Each path is a new rotation, seen through one point. The rows after it are directions, each followed by how far the rotation turns it, in degrees per step (0 if it stays put).
Each turn is a multiple of 5 degrees from 10 to 175, or 0.
Each row of a path follows its step; steps can be skipped.
Path 1:
step 2: [  4  -6   2   5   3  -5  -9   1  -3  11   8   8 -17   1  -4  -6  -6 -22
   5  10 -10  -1  -1   8  -6  -5  -3  10  -7  -2  -3  26  -1   8 -18   1
 -13  12  10  19   8  17   6   6  -4 -11 -11  22 -16   0 -11   6  -2 -11
  -2   4  18 -26]
step 6: [ 20 -15  -1  16  14   6   2   1   3  -1  14 -24  11  -7   3   1   2   8
  -4  14   0  -4 -13 -21 -13 -15  -8  -5 -23   4  -9  11   0  -6  -5   4
 -18   4  -1  11  11   9   0  12 -16  -4  -1   0  -8  15  12 -11 -16 -14
  -3  -4  -3   2]
step 10: [  5   4   2  21  -1   4   7  13 -12   7  31   9  -1  10  -8   5  -3  -7
  -7   5   2 -10  -7 -25   1  -9  -4  14   2  13   3  -4  11  -2   0   7
 -12 -15 -16  -2   9  -3  10 -19   9  16   5  -7  -9  -8  -5   7 -16 -18
  15   0   2   0]
step 11: [  4   8   5  -3  -4  -1   6  -3 -11  -4  -6 -12   8 -10   1 -12 -10  -3
   0  -8   3  15   8 -14   5  -7  -2  17  13 -10  -5  -4 -35  -5  16   2
  -2  -1  -4  19  -8 -15   4   9   8   6  16 -16  -8  -6  -8   9  -6  18
  17   7  15  16]
step 18: [  5  -1 -16   5 -10 -12  -9  21  -6  13  13  -5  -5   7  -2  -9 -21   0
   3  -8  -9   7  11  -4  -1 -12  -7   9   2   4  -9  13   3   4  16 -11
   2  24  10  -9   7 -10 -22   8   7  17  -4   4   1   6 -17 -21  -2   6
   0 -13   1  -7]
step 19: [ -7 -15  14 -11   4  25   4 -21   1   8   8  -1 -21 -13   3  10   1   6
  12   0  -5   7   6  -5 -17   0  -9  -2  -4 -10  12   4 -11   4 -14   0
  -8  26  -2  13   1   3  -9   2   7  -6  10  -3 -12  24  -3 -20  -4   3
   0  -4   5  -6]
step 22: [  2  -8  -4   3 -12   7   7  16  13  -6   1   3  -1  -5  10  13  -1  13
  -1  -2   1 -14   1  -5  -1 -19   3  16   9  -1 -11  -2   9  -4  -3  -6
  20   5   8  -1 -14   6   1  14 -22  13  12   3  -8  23  -5  -8 -22  15
  17  -3  21   8]
step 25: [ -2   3 -14  12  -5  13 -21   9   0  -4  -1  -8   2  19  13  17   3   2
  17  11  -6   7  -2  -4  -1  12  -8   9   4   2   8  -7  18   4   7   0
  -7  -7   7  12   9  16   3   4   2 -23  -5  16  -6  18 -28   5  -6   2
  11  -7  -9   1]
Directions:
[-1  0 -4 -2  4 -2  4  3  3 -2 -1  2  1  0 -2  0  6  4  1  7 -1 -2  2  1
 -1 -2 -4 -3  3  2  2  4  1 -1  2  1  1  3 -2  6 -3 -6  4  0 -5  2 -5  2
 -2  6 -3 -1  4 -1  2 -4  1 -3]	20
[ 5 -4  3  3  2  0 -4  1  0  1 -6  5  1 -3  0 -1 -3 -3  0  1  0 -2  3  3
  1  0  3  0 -4 -1  1 -3  4 -2 -3 -1  1  1  3  3 -3 -2 -8 -1  1  2  2  0
 -1  7  0  0 -1  0  1 -4  0 -8]	20
[-3  2 -1 -4  1  0  4 -2 -3  2  3 -1 -2 -3  3 -3 -2  2  1  4  1 -7  3  2
 -4 -1  2 -2 -2 -4 -6  3  6  1  1 -2  3  2 -3  0  7  1 -4  5  1  0 -1  2
 -3  1  5 -6  0  1  0  1 -2 -1]	25
[-1 -3 -7  3 -3  5  3 -1  3 -3 -4  1  5 -2  6 -2  2  2 -6 -1 -1  3  4  2
 -3  0  0 -2  1  1 -1  7  2 -5  0  0  1  1 -3 -2 -3  3 -1 -1  2 -1  1 -3
  0 -3  2  2 -5 -2 -1  2  0 -3]	45
[  2  -3  -3   1   1  -1  -1  -2   2   0  -1  -8   4  -4   0   1  -5   1
   3   3  -2   2   0   0  -3  -2   1  -3  -1  -4   2  -1  -1   0   2   0
  -6  -2   0  -1  -2   3  -2  -5   2  -1  -3  -1   0  -3  -7 -10   3   3
   0  -1   0   0]	60
